name the system of each run
C, seq 1 (10 x 20)
[[  8   3  -6  27  25  -2  -7 -14  22 -28 -41  -8  -5   7 -35 -41 -15  21
    1   7]
 [-42   8  17   0  -6  13  -5  18  12  14  34  14  42   0  -4   9  23 -30
   31   1]
 [ 34 -13  13   3 -29 -12   0 -14 -32   0  15 -17 -41   4  36  13   9  10
  -22  13]
 [ 23  24 -17   9  38   1  -5  -5  20   4 -27  33  -9   9 -37 -12 -29   9
  -25 -23]
 [-35 -29  -8 -17 -25   5  10  10   1  12  -3   0  54 -26  -1  12  10  -4
   39 -11]
 [  6  13  13   4   6  10   4  -3  -8 -24  18 -54 -56 -13  26   8   4   2
   -4  14]
 [  2  30 -19 -12  34 -17  -8  13  -5 -11 -24  44  11  40 -19 -18  -2   2
  -31  14]
 [-14 -50  23  20 -43  -3  -6  -9  12  19  -3   3  33  -3  -6 -15 -10  -3
   38  -4]
 [ 18  35  -4   1   2  31  -6 -10   8   1  50 -13 -41 -21  13  27  13  -4
   -5 -13]
 [  8   5 -27 -13  25 -36  21  -3 -33   1 -42  18  16   9  -4   2  15  16
  -39  -1]]
N, seq 2 (10 x 20)
[[  7 -17 -11 -11   0 -28   1   0   7  -4 -38  25  38  30 -28 -36 -21  17
   11   0]
 [-38 -32  30  18 -20  -3  14   3 -13  16   6 -37  15 -28  20  21  13 -16
   25   2]
 [ 19  47  -6   7  10  30 -20  -6  17  -1  44  23 -28   3  -1  10  30  -8
  -13  -2]
 [ 27 -14 -18 -27   2 -21  -5   1 -16  13 -50  33   4  16  -9  -5 -34  11
  -23  -3]
 [-37 -24  -1  -5  -8   8  26  14   3 -16 -10 -55   8 -31  11   1  -8   1
   32 -14]
 [  9  37  12  37  23  -8   2  -9   8 -19  48   5  -6  14  -1  -6  45   5
  -13   0]
 [ 21  -7  19 -27  -1  -9 -36   3 -15  17 -30  31   1  20  -7   3 -29 -10
   -7  38]
 [-43 -31 -27  -6 -46  29  13   4  14   4 -10 -13   4 -12   5  -9 -11  -3
   24 -23]
 [ 13  24   2  32  29 -19  21 -26   0   9  41 -10  -2 -15  -5  23  13  13
  -19 -29]
 [ 48  17  14 -37  25   2 -26  12 -13  -9 -34  11   3  -4  -8  -3   7  -4
   13  33]]
G, seq 3 (10 x 20)
[[ 18  28  15  20  57 -12  17   9 -11 -22 -24 -25  -8 -16  -7 -10  39   2
   -8   5]
 [-25 -23  39  -1  -1  -1 -29  20  -7  16 -15   5  -1   1   6  20 -32 -26
    0  42]
 [ 15 -14 -29 -15 -50   4  -9   7  20 -19  39  36   2  26   9 -15 -10  24
    4  -7]
 [ -5  19 -34  21  24  -5  25 -40   6  12 -11  -5   6 -11 -27  -4   9  20
  -16 -39]
 [  2  12  40 -17  18  15  -1   9 -22  23 -18 -25   6 -28   5  14  29 -36
   31  10]
 [  9 -19  21   8  -5  -6  -4  48   1 -37   9   7 -30  16  31  -6 -12   1
  -22  26]
 [-19 -10 -42 -15 -16 -10 -16 -32  11   8   4  18  11  12 -20  11 -55  29
  -16  -3]
 [  6  15 -14  -8 -14  10  13 -24   2  10   0  -9  28  -3 -13 -27  52   2
   43 -21]
 [ -2  20  43  42  49  -3  13  24  -1  -7   5 -13 -20 -10   6   8  22 -23
  -20   1]
 [ 10 -19  10 -31 -15  -3 -31  12 -17  17 -11  27 -11   4  12  30 -39  -9
  -19  33]]
N, seq 4 (10 x 20)
[[ 19  20  24  -4  35  14 -29   4  10  -8  29 -10 -11 -40  -4  40 -17  -3
    6  24]
 [ 11   7 -35 -11 -23  10  -1  -6  -5  -9 -38  29  -3  32  -7 -43  33   9
   -3   3]
 [-25 -27  28   5   4 -27  31  17  -8  25   6 -22   6   1  15  20 -46 -18
   -4 -26]
 [  8  19 -16   6   8  26 -27 -11  19 -34  33  -5   0 -37  -7  13  30  24
   14  23]
 [ 20   9   9   1  -3 -18   8 -17 -23  28 -38  17 -12  50  -7 -32   8 -13
  -16  -9]
 [-28 -29  11 -24  -1   7   1  43  10  -3  11  -2  26 -30   9  30 -40 -10
   21  -4]
 [  3  13 -31  33 -13  13   0 -36  -2 -21  13 -11 -25 -10   4  -8  49  27
  -17   4]
 [ 23  23  30 -22  34 -22   0   1  -7  28 -13   4   3  34 -15  -8 -39 -22
    2 -10]
 [-21 -40 -15  -8 -26  11  -5  32   9 -27  -9  11  31 -33   9   5  15  16
   23  16]
 [-17  21   5  34  -4   3  12 -37 -10  17  13 -27 -44  18  11   0  15 -10
  -28 -11]]
L, seq 5 (10 x 20)
[[-21  -6 -22  14 -38   8 -12  -9   6 -26  53   1 -17   7  24  11  16  19
  -15  18]
 [ -2  35   2  23  25 -15  -2 -39   4  20  -8  11   9  37 -35 -27   9  -3
   -8  -9]
 [ 25 -26  36 -20 -12   6 -17  10  -5  31  -9   8  29 -29  -2  19  -8 -18
   44   8]
 [ 13 -12  -4  26 -10  24  18  18  -4 -27 -15 -19 -46 -24  28 -10  30   9
  -16 -12]
 [ -3  38 -24 -26  35 -14  13   1  -5   7   1   4 -13  24  -8   9 -42   0
  -36 -24]
 [-15 -31 -21 -19 -25  -9 -26 -10  12 -14  -1  17  48 -11 -18   2 -16  32
   25  29]
 [-37  11  27  36   8   7  19   2   8 -14  15 -37   2   1   5 -20  46 -15
   19  -1]
 [ 33  20  25 -13   1 -10 -14   1 -25  32  17  29 -21  27  16  23   1 -22
  -27   8]
 [ 25 -38  -5  15 -26  11 -15 -15  16   7 -41  13 -12 -11 -21 -18 -35  17
    8  -9]
 [-25  22 -20 -12  23  26  28  13  11  -2   8 -24   8 -39   0  18  11  -8
   14 -40]]
Q, seq 6 (10 x 20)
[[ 13   6 -28  -3   7  29 -16  -6  -3 -32 -42 -15 -32 -32  -2  -5  21  22
   -8  21]
 [-49  27   0   0  -3   0  -3  -5  10  18  23  18  29  43 -13 -14  17 -28
    9   0]
 [ 50 -25  17   2 -10 -15 -15  10   3 -11  36  22  -6 -17  13  29 -23  26
  -12   8]
 [  5  14   5  19  13  25   9 -15 -12  23 -60 -16 -33  -6  -9 -19  29 -22
   -2 -14]
 [-35 -13  -1 -37 -12 -10  13  21   7  14  21   4  46   9   0   8 -36 -12
   27 -17]
 [ 17 -18 -11  23  -4 -13   5  -5 -10 -43   9 -21 -25 -28  22  10  20  42
  -26  18]
 [-12  53   0  -7  39   4  -6 -13   3   9 -24  -4  -5  38 -28 -27   1 -20
    0   4]
 [  1 -34  -4 -12 -35  11 -28  27  18  -5  19  47  28 -10   2  16 -20   6
   13  12]
 [ 10   8  14  43  -9   8  11 -34 -11  14  11 -25 -43 -13  14   6  36  -3
  -14 -11]
 [ 15  20   6 -46  33 -19  17  16 -10  23 -24   6  28  13 -14  -2 -28 -14
    9 -26]]
R, seq 7 (10 x 20)
[[  7   6   1 -15 -23  34 -34  -9  19  19  37  26  19 -26  -7  29   6  -8
   28   5]
 [ 12 -16   8  45   9 -34  32 -14 -22  12 -26  -2  -6   1   3  -8  23  15
  -32 -18]
 [ 17  20  -3 -54  15  30  -7  26   5 -11 -12 -22 -27 -13  10   7 -32 -11
   16  -1]
 [-30 -30 -17  17 -26 -17  -2  15   1 -11  17  37  47  -2   4   8  28  15
   -6  13]
 [ -8  27   2   0  15 -15  22 -30  -2  -1   4 -52 -27  33  -4 -25 -19   0
   -1 -16]
 [ 24  13   4 -12   4  29 -51   4  14  -5   5  37  12 -19 -18  11  17  -3
   16  35]
 [-23 -32  21  47  -5 -20  32   5  -5  24 -26   3   2  11   3 -10  -6 -14
  -18 -30]
 [ 27  16  -9 -42  -7  20  -8 -10  -3   0  25 -27 -36 -23  17  29 -26   7
   10  -4]
 [ -4 -11 -29  16   7 -13   4  20   1 -26 -20  41  35  -7 -11 -11  41  25
  -17   6]
 [-24  10  22 -22   7 -12  25   1  -4   9  -5 -49  -2  31   4 -20 -31 -25
   28 -16]]
B, seq 8 (10 x 20)
[[ -2  24 -28 -21 -23  25 -20 -21   5  19  37  17 -33  11   9  25 -25  -2
  -20 -10]
 [ 39  -6   2  15  17 -41  31 -19  -2  -1   0  -8  27   1 -18 -19   2  30
    8 -33]
 [-38   4  18  -4  26  27 -14  16   5  -3 -34 -25   9 -31 -10   7   3 -27
   27  22]
 [ 16   2 -20 -20 -30   5  -5  21 -21  -5  10  39 -17  13  34  10  31   0
  -34  13]
 [  0  -6  22  34   3 -29   9 -17  22 -11  25 -22 -14  35 -12 -27 -41  13
   -3 -12]
 [ -3   4 -29 -35   2  22 -16 -20  10  15 -11   0  31 -40 -28  22 -16   8
   30  -9]
 [  6   1  22  13   1 -11  27  17 -28   8 -11   0   7   0  26  -5  72 -16
   -2  -3]
 [ -3  10  21   8  23   9 -25  21  14 -13  -5   3 -43  17   0   0 -47 -14
  -26  24]
 [ -4 -24 -56 -19 -39 -12   5 -22   2  -2   2  18  21   2  -5   1 -18  41
   -4 -17]
 [-10  13  34  11  10   1  25 -11   3   7  26 -46   9 -14   4  -2  26 -18
   37 -19]]
B, seq 9 (10 x 20)
[[  9 -21   5 -28   2 -18 -16   5  -4  10  15  19  50 -32  -5  39 -23  12
   17  13]
 [ -4   2   5  36 -14  14   4 -22 -14  -5 -24 -24 -31  -3  11 -21  60  -2
   -5  13]
 [  3  26   2 -25  23  12  -3  34  18   9   7  31 -10  30  -5  -2 -44 -25
  -12 -22]
 [  0 -49  -8  13 -21 -39   2 -23 -13  -8  -1  -6  27 -25   1  18 -11  41
   -4  15]
 [-17  38  -4  -1   4  43   9  -8  12  -3  -1 -40 -33  -3   2 -20  27 -24
   24 -19]
 [ 31  11   5 -21  26 -23  -7  33  -4  -2  12  54  30  10  -3  17  -5   5
  -18   7]
 [-26 -36  10  32 -29  -9  -9 -30  -5  -7 -29 -35 -13   4   1 -20  -5  12
    4  29]
 [  5  26 -23 -26 -10  47   4  12  21  16  27  19 -15  -5   2  11  -6 -19
   10 -46]
 [ 16  -7  17  22  31 -54  12  -8 -19  -3   7   6  34  -5  -5  15  14  22
  -21  11]
 [-17   4  -1 -12  -2  35 -16  -2   3  -9 -49 -38 -35  -3  -3 -21 -12 -13
   19  19]]
Q, seq 10 (10 x 20)
[[ 26  16   1 -10  31 -33  30  11  -9 -32  32 -25  21  -8  10   3  21  25
    7  -8]
 [-15   5   9  16  44  -3 -25   8   2 -23 -45   0  -2  -6 -22  -5 -11   1
  -17  45]
 [-35   2 -14 -11 -44  31 -26   7  15   9  20  23 -22  36  11  -6 -16 -22
   -3   8]
 [ 48   2 -13  17 -14  -5  14 -21   7  12  39  24   2  -8   0   5  18  23
   -7 -42]
 [ 22  -3  35  -5  25 -12   0 -18 -21  25 -46 -26  20 -26 -17   2   8  -8
   31  10]
 [-48 -15   8 -19  -2  14  12  56  -1 -15 -10 -17   0  -6  28   8  -9 -27
    6   7]
 [-18   3 -35  26  -1 -22  18 -14   9 -22  24   0 -20  18   2  -1 -20  32
  -47 -18]
 [ 39  24 -18 -29   1   0 -25 -43   0  -1 -13   5   5  16 -27 -22  -4  20
   20  17]
 [ -6  -3  24   8  -5  30 -21  29  13  -3   9  23  25 -24  -1   6  47 -22
   35  16]
 [-14 -11  32  32   7 -19  12   4 -13  30  22   0 -20  -1  18  34 -17 -18
  -36 -13]]
C, seq 11 (10 x 20)
[[ 14  40  -4  -7  32  -2  -9 -50   4  26  -6 -19  -6   3 -32   2 -25   1
    3 -15]
 [ 13 -10  -3  -3   3   4  19  34  -6 -16 -17  18  38 -25   5  -7  60   1
   22  -7]
 [-33 -18  28  28   4  -4   4  16  -2  -2   5 -29 -36  -4  23  20 -34 -12
  -27   8]
 [ 25  29 -24 -59  -6   7 -20  -1   0   2   0  25  -1  35  -7 -11 -21   0
    6   5]
 [-12 -28 -15  42 -22 -12   8 -26  13 -16  -1  -8  25 -10 -14 -24  27  33
   13  -5]
 [ -3  32  40   9  37  12  -8  -1  -3  25  25 -14  -9 -19   1  35   9 -34
    4   2]
 [ 29 -14 -17 -26 -20  -7  14  31 -27  -4 -30  33 -12  14  29  -5  20   4
  -31  -2]
 [-20 -19  -3  22   7  -6  -2 -13  33  -4  -1 -14   1   1 -27 -10 -67  17
    5 -18]
 [ -8  30 -16 -42  -5  28 -16  -8  -2   0  22  -5  24 -15   0  15  36  -8
   34  14]
 [  3 -11  15  42   4 -26  24  -3 -23 -18 -12 -21 -23  14  19 -19  37  12
  -28   7]]
V, seq 12 (10 x 20)
[[ -7 -33 -11   5 -28   0 -16  33  15 -36 -15  34  10  18   2 -30   1  15
    3  26]
 [-47  24 -24  15   1   8  -2 -37  13   6  41 -23  -7   0  -9  16 -13   4
   -9 -14]
 [ 59  20   4 -18  15  -6  -2  -8 -17  20 -12  29  19 -13 -10   5  39   4
    8  -9]
 [-20 -42  42  45  -5  -1  -4  19  13  -1 -25  -4  -5  -3  -1 -16 -22 -14
    7   6]
 [-20  23 -27 -50   1  22   6  14  -9   5  15 -15 -25 -10  23  34 -21 -11
  -12 -11]
 [ 52  -6 -13   9 -14 -23  13 -12  -6 -29   0   6  -5  13   4 -33  29  40
   -5  -6]
 [-41  12  26  15  37 -10 -13 -10  22  -4   0 -22  23  10 -31 -11 -27 -10
   22  21]
 [-17   0 -21 -30 -28  23  -6  13 -19  25  -2  34  20 -11  18  25  42 -19
    0   3]
 [ 32 -13  19  43 -17  -7  -4 -22   7  11  14   7 -42  13   3  -9 -17  10
  -25 -15]
 [  2  22 -10 -25  58   5   3  20   8 -13 -29 -10  10 -29 -22  15 -32   5
   -2  -5]]
V, seq 13 (10 x 20)
[[  2  17  50  31  28 -18   6  -7  -3  20  39 -14   4  -3   1  20  15 -23
    2  -3]
 [ 10 -11   4 -23   8   0 -11  21 -32  16 -64  23 -10  -1   8  10  -3 -17
  -22  24]
 [-11 -24 -25   4 -40  21   1   5  31 -16  12  -2 -22   9   3 -20 -40  15
    5 -24]
 [ 10  39 -14  -7  40 -13  17 -10   2 -23  43 -26  11 -22  -3  21  18  21
    2 -12]
 [  8  -9  27   5   0 -19  -1  -9 -25  14 -46   0  24  17  -6 -30  38 -10
   18  27]
 [-38  -9  14   3 -19  20 -27  23  21  14  19  27  -7  22   4   9 -39 -28
   -4   8]
 [ 16  12 -49  -3   1   8   8 -15 -10  -3   7  12 -19 -32  10  33  11  27
  -41 -23]
 [ 44  -1  24  12  14 -13  13 -22   5   1 -25 -31   1  -1 -23 -36  -5  10
   36 -19]
 [-38  -6  29 -16  16   3  -2  54   7 -16   8  -6  29  -8  10   9  -2 -26
   24  23]
 [-18  -3 -26  -5 -42  -1  -3 -19 -31   9   6   2 -28  22  30   9  23   2
  -35  14]]
G, seq 14 (10 x 20)
[[ 10   5  20  -6  22 -14  18  23 -36  -1   2 -19 -19 -20  33  34  25 -10
  -27   9]
 [  1 -17   1 -28 -11  -3 -14  10  -4 -14 -30 -17 -28  22   8 -14 -59   1
   -3  23]
 [-26 -10 -38  -4 -15   2  -9  -4  32 -32  17  12  41  -6 -21 -17  -1  33
   24   6]
 [-18  31   9  30  11 -18  13 -37 -10  23  23  -5  15  20 -10  -6  44 -10
   -5 -10]
 [ 45  25  36  -6  29  21 -17  18  -3  23 -18  18 -28  -2  -2   5  -1 -32
   -3   0]
 [  7 -58  -2   8 -26  -1   1  33  -2  -8 -19  26  -1 -27  18  17 -20  14
  -16  -1]
 [-30  -6 -34 -14 -35   2  17 -32   2   1  32 -38  -8   2  10   7 -24  19
    6 -25]
 [  4  51 -18 -27  41   0   9  -6  -7 -25 -13 -26   7   4 -14 -19  38   4
   11   9]
 [-12 -15  53  32  27 -20 -12  18   0   1 -28   5  17   9 -14 -11  -2 -19
    4  33]
 [  6 -15   9   5 -42  16 -35   2  21  12  49  41  -8  12   7  13 -23  -3
   -2   8]]
L, seq 15 (10 x 20)
[[-16  19 -11 -21  -6  -6  33 -35 -20  36   6 -36   7   1   3   7  11 -14
   15 -38]
 [ 61   4   9 -12   5  -3 -18  21   9 -33  17  32   9   0  -3 -13  14  20
   12  17]
 [-39 -12  12  27  28   2  -1   9  -5  -2 -57 -22 -16 -13  -7  -2 -15 -12
  -21  15]
 [-12   4 -21 -41 -42   9  11   0  -1  19  44  -1   0  16  26  18 -15  -7
    6 -26]
 [ 30   2 -10  41  17 -15 -15 -19  22 -31  10  27  13  -1 -27 -19  22  40
  -11   8]
 [-27  12  29 -20  27   1   3  -5 -21  28 -39 -37  10  -7  -9   6  -6 -35
   24  11]
 [ 23 -25   0 -13 -49  14  -1  37  -3 -11  27  25 -13   4  37   0  15  -1
   -1  -2]
 [ -6  14 -11  47  34  -8   4 -22  15 -10  -7  -5 -27  -2 -25  -4 -21  20
  -37 -17]
 [-10  13 -17 -60  -7   6  -9 -16 -14  27  -8  -1  37  -6  -9  17  -7 -10
   30   3]
 [ 12 -29  17  32 -14 -10  12  33  12 -44  10   5  13  -4  15 -26  34  16
   12   6]]
R, seq 16 (10 x 20)
[[  4  11 -17  14  16  25  15   4  -9 -21 -18 -31 -44 -41  16  12  31   9
  -21  -6]
 [  4  17 -19 -52  15 -10  16  39  -8   5  -5  35  35  14   3   4   0  -8
   -3 -16]
 [-19 -30  16  10 -25 -33  -3  -6  -5 -28  13 -31   6  25  12 -20 -12  17
   12  36]
 [-31  45 -21  14  17  36 -20 -20  28  -5  22   1 -22   4 -23  -1   2  -6
   -8  -3]
 [ 45 -11  25   7  -5 -18  -9 -20  -5  42 -12  35  30   4 -23  -4   2  -5
   18 -14]
 [  8 -24  28  19   2  13   7  15 -11 -10 -32 -39 -45 -33  25   7  -1  -7
   -7   7]
 [-17  15 -46 -37  -1  16   9  28   3   2  19  32   8  -9  11  29  -2   0
  -20 -26]
 [ 15 -18  -7  -7 -11 -49  18 -16 -10 -23   2 -16  32  26  -2 -31   2  35
   12   9]
 [-36  35   9   4  25  33 -23  -1  18 -23  -5 -32 -20   1 -11 -13  10 -19
   16  31]
 [  0   0  15  14 -14  -2 -17  -7   2  48  18  57  21  22 -11  13   4 -24
   -9 -13]]

runs to name
seq 17 (2 x 20)
[[-13  -9  28  44  30 -26  18  31  -2 -17 -12  -3 -18  21   8 -13  -8  -4
  -37   3]
 [  5  -9   6 -36 -22   9 -36  11  12  21  10  39  16  17  -8   9 -47 -13
   18  11]]

C
seq 18 (2 x 20)
[[ 32   9   4  -6 -11 -10  -6 -23  10  -3 -18   1  -5  48 -20 -54  -7   8
   23   1]
 [-44  -4   3  16  22  -2 -11  28  26 -17  29  21  43 -18 -14  21  -8   0
    5   9]]

V
seq 19 (2 x 20)
[[-42  -6 -26  20 -11  10  -5   9  21 -17  49  18  -2 -13   8  30  -5  11
  -24  -2]
 [ 20  26 -22 -40   0 -26  18 -35 -33  29  -6  -5   7  30   1  -3   5   3
  -11 -16]]

G
seq 20 (2 x 20)
[[-16  -1  -9 -15 -21 -10  15  -1 -22  45   7  33  35  10   7  20  25 -21
   -5 -24]
 [ 37  -9   3  -6  -5  26  -2  13   0  -1   6  -9 -46 -45  23  33 -14   6
  -12 -12]]

N
seq 21 (2 x 20)
[[ -4 -43  33  37 -14 -35  -3 -24 -12  -2 -15 -19  20 -10  -5  -5   6  18
   12  29]
 [  3  33  19 -13  -5  47  -6   6   6  14  10 -19 -43   8  13  -8  11 -38
   20 -13]]

L
seq 22 (2 x 20)
[[-19   3 -17  32  28   2  39   9   0   4 -32   3  10 -24 -11  -2  28  -1
  -18 -44]
 [ 25   9  14 -63  -4 -11   7   8 -29  14   1 -23   5   7  24  11  -8 -14
   21   6]]

R
seq 23 (2 x 20)
[[-13   2  -7  31   7   6  48  22  20   0  15  -3  -1  -7   6  -7   6  -6
   -5 -63]
 [ -1 -14 -13 -25   9 -38  -4 -40 -19   5 -16 -24  21 -10 -15  18 -37  32
   -2  15]]

Q
seq 24 (2 x 20)
[[ -3  30 -27   1 -18   7 -10 -31   0 -25   4  -3 -20  41  -2 -39  36  14
   -5  23]
 [ 10   0  39  43  23 -35   0 -15   6  18  19  23  36  10 -22  -2  14  -2
    3  -3]]

C
seq 25 (2 x 20)
[[ 10 -14  13  17  13 -45 -11 -32 -26  11 -19   2  -3  10  -6  14 -22  18
  -37  28]
 [-11   2   8 -35 -17  36 -16   3  19  -1  -2 -23  11  -8  -8 -15 -10 -19
   62   2]]

N
seq 26 (2 x 20)
[[ 23  20 -14 -15  19   2 -26 -34   5  15   3   2 -24 -10 -18  27 -51  15
  -20   0]
 [ -4 -19 -19 -19 -29  17   8  12 -12  -2 -46   7  25 -14   3 -20  44  -2
   25  -1]]

G
seq 27 (2 x 20)
[[ -7 -11  33  16 -18 -22 -18 -31 -16  31  31  -7 -11  20  10  24 -18  -7
  -13  23]
 [ 30  23 -34 -34 -16  41 -14  10  13  -6 -11  31 -27  13  -3 -21   1  -2
   -1 -15]]

G
seq 28 (2 x 20)
[[ -3 -13  -6  44  11  25   5   0   3   9 -24   3 -19 -53  -5  21  19   3
  -18 -26]
 [-19  15  -4 -49  23  -4  30  33 -16  11  -8 -17   3   1  17  20 -27 -23
   -5 -24]]

C
seq 29 (2 x 20)
[[ -2  20   4   7   6  -5  12  25 -22 -25  12  -4 -36  22  36  -5  44 -10
  -37  16]
 [  8   2  -5 -10   5 -14 -20   0  28 -26  16   5  -7  35 -18 -22 -64  20
    0  11]]

B
seq 30 (2 x 20)
[[-42  -2 -48 -36 -23 -19   8 -22 -12   5  -4  -5  21  20   0   7 -25  16
  -10  -1]
 [ 19  27   9  -1  14  -2   7 -20  16 -16   4 -28  15  13 -23 -43  25   7
   46  -8]]

G
seq 31 (2 x 20)
[[-35   9  -7 -35 -21  16   2  11 -30  35 -20  10  -4  17  24  12  19 -38
  -10   6]
 [ 47 -20  23  26  -1 -16   8  16   6 -19  29   2 -34  -1  19   4 -22  20
  -21 -12]]

B
seq 32 (2 x 20)
[[ 24   0  53  13  30 -16   0   5 -16 -11 -14 -35   7 -15   0  -7  28  -5
   25  26]
 [-30  15   6  -2 -14  28 -19  34   7  -4   6  35  -5  33  10 -14  28 -34
   -2  23]]

N
seq 33 (2 x 20)
[[ 10  34   0 -42  42   5  -1   7   5   3 -25 -17 -10   8 -19  -5 -50 -10
    6  -9]
 [-25 -21 -25  -6 -27   4   0  20   9 -40  -5   7  33   1   4 -27  33  18
   25  20]]

C
